Rotation paths and how fast each direction turns (deg/step):
Each turn is a multiple of 5 degrees from 10 to 175, or 0.
Each row of a path follows its step; steps can be skipped.
path 1
step 0: [  4.7   6.1 -19.3  16.7   2.3  -4.7  -5.1  -8.2  37.9   6.5  30.0  -9.5
 -25.5  10.8   3.3 -17.7   6.2  15.5  -9.1  27.7  -9.1  -3.6  13.5  -7.7
  -1.5   3.3 -26.1  12.9  -7.3  21.9  11.1  -8.1  12.9   4.7 -37.2]
step 4: [ 13.3   4.4   7.7  23.1  -1.9   2.2  16.0 -19.7   7.3   0.3  -3.5 -48.3
   9.4  -1.4 -23.9  -4.4  10.7   9.8  28.9  18.4  -8.5 -39.7   6.1   4.7
 -13.0  -6.7  -4.1  11.9  14.5  20.0 -11.8   1.4   5.3   8.0 -10.3]
step 7: [-20.8  -3.4  33.6 -16.4  12.5 -19.7 -17.1  -5.8  -8.9  30.5 -23.2  17.6
 -18.6 -20.6   3.0   0.9 -19.9  -6.3 -17.0   1.6 -13.5  21.1  24.1  17.8
  13.3  -3.5  -4.1 -10.4   6.3 -11.0 -12.6 -15.7  -2.8  -7.1  19.7]
step 8: [  3.8  -8.6   4.9  15.6   2.6 -26.3  -6.6   9.7  35.6  13.5   4.0   3.1
   3.1   2.6   1.5  24.5  -4.5   9.4   8.0   4.0 -33.4 -25.8   4.2  -7.7
  -7.5  11.0 -40.1 -17.1  19.1  29.6   3.6   8.8   7.6 -15.6  -0.4]
step 9: [-11.1  -5.6  17.0 -11.0  12.7  24.5   4.4   8.0 -28.8  28.3  15.4  -7.7
  -8.0 -14.5  24.1  11.6   8.8  11.4   2.5  10.6   3.9 -30.8 -12.6 -15.5
   2.8  29.8 -16.0  -0.2   1.4 -22.0   0.0 -29.6  -2.1 -11.7 -18.6]
step 10: [ 18.4 -12.5   2.5 -18.2 -37.3   8.6  -5.2 -23.2  12.2 -22.7  38.8  -5.1
  16.2   3.5  16.0   4.5  -6.3  26.4  -4.6  -4.4  11.9 -21.5   5.7 -21.8
 -12.7   0.1  -3.7  -4.1 -10.0  20.7 -10.3  -6.2 -11.5  19.7   7.8]
step 12: [-10.7  -4.2  -3.6  14.3  -3.3  -2.4  -4.3  -8.6  19.5 -13.7 -29.0  -9.6
 -12.3   8.3 -13.8  19.5 -17.2  31.0   2.3   2.4 -26.4 -15.9  22.7  14.3
   0.5 -17.7  13.6  -4.2   9.2  23.9   8.0   7.3  17.8  40.8  -8.2]
step 13: [-14.2  26.5  25.4  23.4  12.3  21.3  -4.1   5.4 -11.0  24.0   0.6  -9.6
 -23.9  -4.3   8.3  24.8  19.0  -9.9 -19.0   6.7 -37.7  11.3 -27.6   8.9
 -13.9  -8.8   3.4  20.7  -5.5  -2.8   6.9  -5.1   2.3   1.3  -6.6]
step 14: [ 21.6  36.7  -7.2  -7.7 -24.3   1.4  20.1  16.4  -9.5  -1.2  20.8  -8.9
 -14.7  23.5 -10.9   3.2  19.6  15.7 -12.3 -11.1 -22.1 -22.9  17.4  -2.9
  -4.6  17.0   6.8 -26.4   0.5  12.6  -7.1  15.5 -21.7   0.4  -1.8]
step 15: [-16.1  32.2   8.6 -22.1  -5.9 -24.4   7.8  -7.1 -13.3   9.8  17.4  -5.0
  -3.5 -15.7  -9.0 -10.7   5.0 -10.3 -25.5   3.3  14.9   1.0   6.7   3.5
  23.7  -7.0  -6.4  25.1 -15.8   0.3 -19.1 -42.1  -8.3 -15.2  17.2]
step 17: [ -6.7  -8.3   4.0  -2.8  27.7  20.8 -16.1   7.2  22.0  14.0 -26.3 -17.1
 -22.4 -20.8   7.1  -4.9  19.6  15.9 -14.1  34.9  10.2   1.1  -1.7  -0.8
  10.8   4.5 -30.7  29.1  -3.4 -20.3   4.7  -4.1   6.6   1.9  -9.2]
Speeds:
[ -6.5   1.5  -0.1  -0.5  -0.3   0.5   5.4  -4.5  -3.2   6.3  -4.1  -6.8
   2.9  -5.4   8.7  -6.2   7.3  -3.8 -10.3  -0.7  -2.1   4.5  -4.6  -8.1
   4.8 -10.3  -3.5  -4.2   1.1 -10.1  -1.4  -2.8  12.3  -3.0  -0.4]	175
[ 3.3  6.0 -1.4  9.1  0.0  1.9  0.5 -3.3 -8.7  5.2 -4.3 -9.3 -3.4  5.6
  0.7  7.7  2.1 -7.9  2.0 -9.3  5.0  3.7 -1.3  5.7  3.5 -7.3  4.2 -0.1
  3.6  7.1 -7.6  5.1 -2.3 12.5  0.3]	45
[  2.0  -1.5  -6.6   6.7   1.6  -1.1  -0.2  -6.5  -5.8  -7.4   5.9  -5.5
   8.2   0.0   0.5  -0.8  -1.0  -2.1  -4.2   3.6   7.3   4.6  12.2  -0.1
  -1.1  -4.0  -3.8  -4.3  -7.5   0.1   3.7 -12.3  -9.1  -1.0 -10.0]	70
[ 3.2  2.7  4.3  7.5 -6.8  4.9 10.3  7.1  8.9 -6.0 -3.8 -6.7  6.4 -1.2
  2.0  3.4 -5.9  7.3  5.5 -1.9 -2.9  6.5  3.5 -6.9 11.2  1.6 -4.2 -3.0
 -8.9  3.2 -2.3  2.6  0.8 -0.5  6.0]	170
[-9.3  4.6  7.9 -2.6  4.7  4.2  0.1 -6.3  3.9  7.2 -8.2  3.0  4.7 13.4
 -1.4 -0.3  2.1  1.4  1.7 -1.7  4.4  5.5 -4.8  1.2 -0.3  4.7 -4.9 10.3
 -9.3 -0.8 -6.2 -5.0 -4.8 -4.8 -5.9]	175
[  7.5   8.2  -1.7  -2.5   4.3  -3.6  -1.0  -5.1   7.1   1.0   0.7   6.8
  -7.3  -1.3  -1.8   8.7  -5.0   7.2  -2.5   1.6   6.0   4.5   8.0 -12.3
  -3.3  -4.6   0.5   6.2   3.5  -7.3  -7.1  -5.4   4.5   7.6   1.9]	145
[  0.2   2.0   2.6   2.2  -9.2  -0.2  -0.4  -0.9   1.3  -0.5  -6.6   4.6
 -10.1   0.8   5.7  -2.2  -5.2  -3.5  -2.9   3.5  -7.9  15.4   7.0   7.6
  -6.6   4.1   0.6  -1.3  -1.9   1.0   5.3   4.3   7.1   2.2 -11.6]	60
path 2
step 0: [  9.8  -0.4 -23.5   5.0  -0.9  23.3  -7.6  23.6   0.6   7.0  -6.9 -25.3
  19.4 -27.6  -2.4   7.7 -12.4   5.0 -24.9  -2.0  15.6   9.4  -5.5  32.9
 -13.3 -31.5 -25.7  17.5  -1.7  19.9  16.1  14.9   7.7   5.3  -3.2]
step 1: [ 11.1 -11.1  -8.4 -10.4 -14.4  41.9 -13.8   2.4  -4.3 -25.5  -4.6  -5.4
  14.5 -22.1 -20.0  39.6 -21.5  -3.2   0.7 -14.1   9.5 -18.7   7.3  13.9
 -19.8  20.4   5.9  -9.2  -5.5 -10.3  -1.3   7.1  25.3  10.8   2.1]
step 3: [  6.0  -6.7  -7.5  -2.6  -6.1  12.0   4.1   2.3  -8.1 -27.8  -8.8 -31.6
   0.8   4.8  34.3  12.6  -6.6   7.7 -25.3   9.4  -1.5   9.1 -14.0  21.7
 -10.8  -2.4 -38.1  16.3  -5.6  28.6  13.1  25.3  14.3  13.6   0.1]
step 4: [ 18.4  -0.4  -3.1 -31.1  -1.6  22.9 -14.5  -1.8  15.2 -13.1 -18.0 -14.2
  10.2   4.2  -9.4  42.4  -8.2 -16.7  12.0  -5.2   6.0 -13.7  25.1  -0.2
   6.9  21.1 -21.0   7.4  -1.2   5.5   0.6  32.8  11.7  11.5 -19.0]
step 5: [-21.7 -32.4  -1.1  -7.0  20.5   6.8  -8.0   6.4 -14.4  -1.1   0.7  12.9
  18.7 -10.8 -23.3  -5.6  -6.5 -21.0   9.2  14.1  12.9   8.1  24.4   8.6
 -20.1  11.1 -19.6  19.8   7.6  24.3   1.6  40.0  10.8  -8.3  11.9]
step 11: [ -6.5 -16.3   5.3 -18.0  -3.9  13.8   2.2  -4.4  12.4   3.0 -17.2   7.7
  18.9   9.0  -1.4  27.7  -1.8   3.0 -21.1   6.9  13.6  -0.2  14.1  21.4
 -29.3  -7.2 -11.4  19.0  -8.0  20.5  21.7  28.3  41.8  12.1   7.7]
step 12: [ 21.4  -5.9  -5.1 -22.6 -17.1   2.1 -35.4  10.3 -18.5 -30.9  -0.2  -8.3
  21.8 -21.4 -24.1   6.2 -12.0   2.3  -5.3  -0.5  -1.4 -20.7  10.8  -2.4
 -11.4   8.9 -20.0  21.4  -5.2  20.7  13.6  30.0  -7.8  -3.5   5.1]
step 13: [  1.1 -24.8 -13.9   3.8  16.0  35.8 -13.5  -0.1 -16.3 -14.9  18.3  -5.9
  17.9 -13.1  12.2  21.7   0.9 -27.6  21.5   8.4   4.0   8.4 -10.6  33.4
  -3.9  19.7 -27.6   1.2   9.4  15.7   0.7  14.7 -10.2   4.0  12.0]
step 15: [ 12.1 -23.4 -19.1  -2.3  12.9   6.0 -18.0   9.1   2.3 -30.3 -17.9 -34.3
   4.6  -6.2 -17.5  -6.7 -23.0   4.7 -14.5  -6.6  23.1 -10.0  14.6 -10.0
  -2.0  -2.2 -22.6  12.3  -1.1   8.2  -7.8  37.5  -2.7 -15.3 -18.7]
step 16: [ -5.2 -14.2   3.0  -6.4  30.3  37.6  -5.2  30.4  -4.2 -15.9   0.9 -10.4
 -15.4 -11.4  -5.1   7.4 -23.7 -31.4   9.7  15.3   2.8   2.9   2.8  33.0
  -4.6  11.9 -24.0   9.6 -17.0  -3.7  -5.2  11.1  19.4   6.9   5.1]
step 17: [ -9.0  22.4   2.9 -16.2 -24.9  30.5   3.0 -12.6  -5.5  -5.2  10.0   9.6
  16.7  -0.1  -8.6  -1.8 -28.8  -3.3  -1.1  -0.9  14.9  31.5  24.5  19.7
 -21.6   6.1 -24.5  15.7  -7.5   9.8   0.3  15.7  26.5  -4.8 -22.0]
Speeds:
[  4.5  -0.8  -7.7  -1.2   3.8  -2.0   8.6   3.0   3.3   1.9  -1.5   1.8
  -5.4   3.4  -7.7  10.5  -1.2  -2.3  -4.9  -7.5  -3.0  -6.2   0.0  -3.9
  -2.4 -12.0   4.1  -2.2   5.4  -4.2  10.6  12.4  -0.3  -0.7  -5.6]	100
[  4.4   3.2   0.3  -9.4   5.8   0.3   1.7   0.4   4.0   2.2  -2.8   8.3
  -7.2  -5.6  13.2  -2.7  -1.7   3.2   8.0   0.8   4.2  -6.5   5.7   7.9
  -7.4  -1.7   0.1  -1.9  10.7  -0.1  -2.0   0.6   1.2 -10.9   5.5]	125
[ 2.3 12.7  0.3  7.0 -1.6 -3.5  5.8 -3.2  1.2 -1.6 -0.9  1.2 -2.3 -9.0
 -2.2 -7.0  4.2  5.4 -8.8  6.8 -0.8 12.4  3.4 -1.0 -6.0 -2.3  3.4  4.5
  1.2 10.9  6.2  6.1  6.7 -1.0  2.1]	125
[ 4.3  5.6 -6.5 -4.0 -6.0 -7.2 -2.6 -3.0  3.8 -8.7  3.8  0.4 -3.2  1.8
 -6.1  8.5 -5.3  5.2  3.4  4.9 13.8  6.2  4.5 -7.3  3.7  7.7 -0.9  2.5
  1.6 -7.4  3.9 -2.8 -6.9 -5.6  2.5]	135
[ -1.9   5.1  -4.8   6.3  -3.1   5.8  -3.4  -3.6  -3.5   3.9   3.3  -2.8
  -2.0   4.7   0.3   6.4   4.2  10.1   2.7  -8.4  -3.6 -10.8   3.0  -3.2
  -2.9   1.0  -4.2  10.3   1.6   3.1   6.5  -7.1   6.5   2.5  13.0]	40
[-10.1   1.0  -3.1   5.5  -6.3   2.1   5.7  -5.4 -11.5  -6.6   7.3  10.2
  -4.5   3.4   1.8  -3.8   0.2  -3.7   5.5 -10.8  -0.8   6.3  -4.3   2.7
  -5.8   6.7  -2.8  -7.9   4.4  -0.9   4.3   2.9  -2.4  -2.7  -3.2]	95
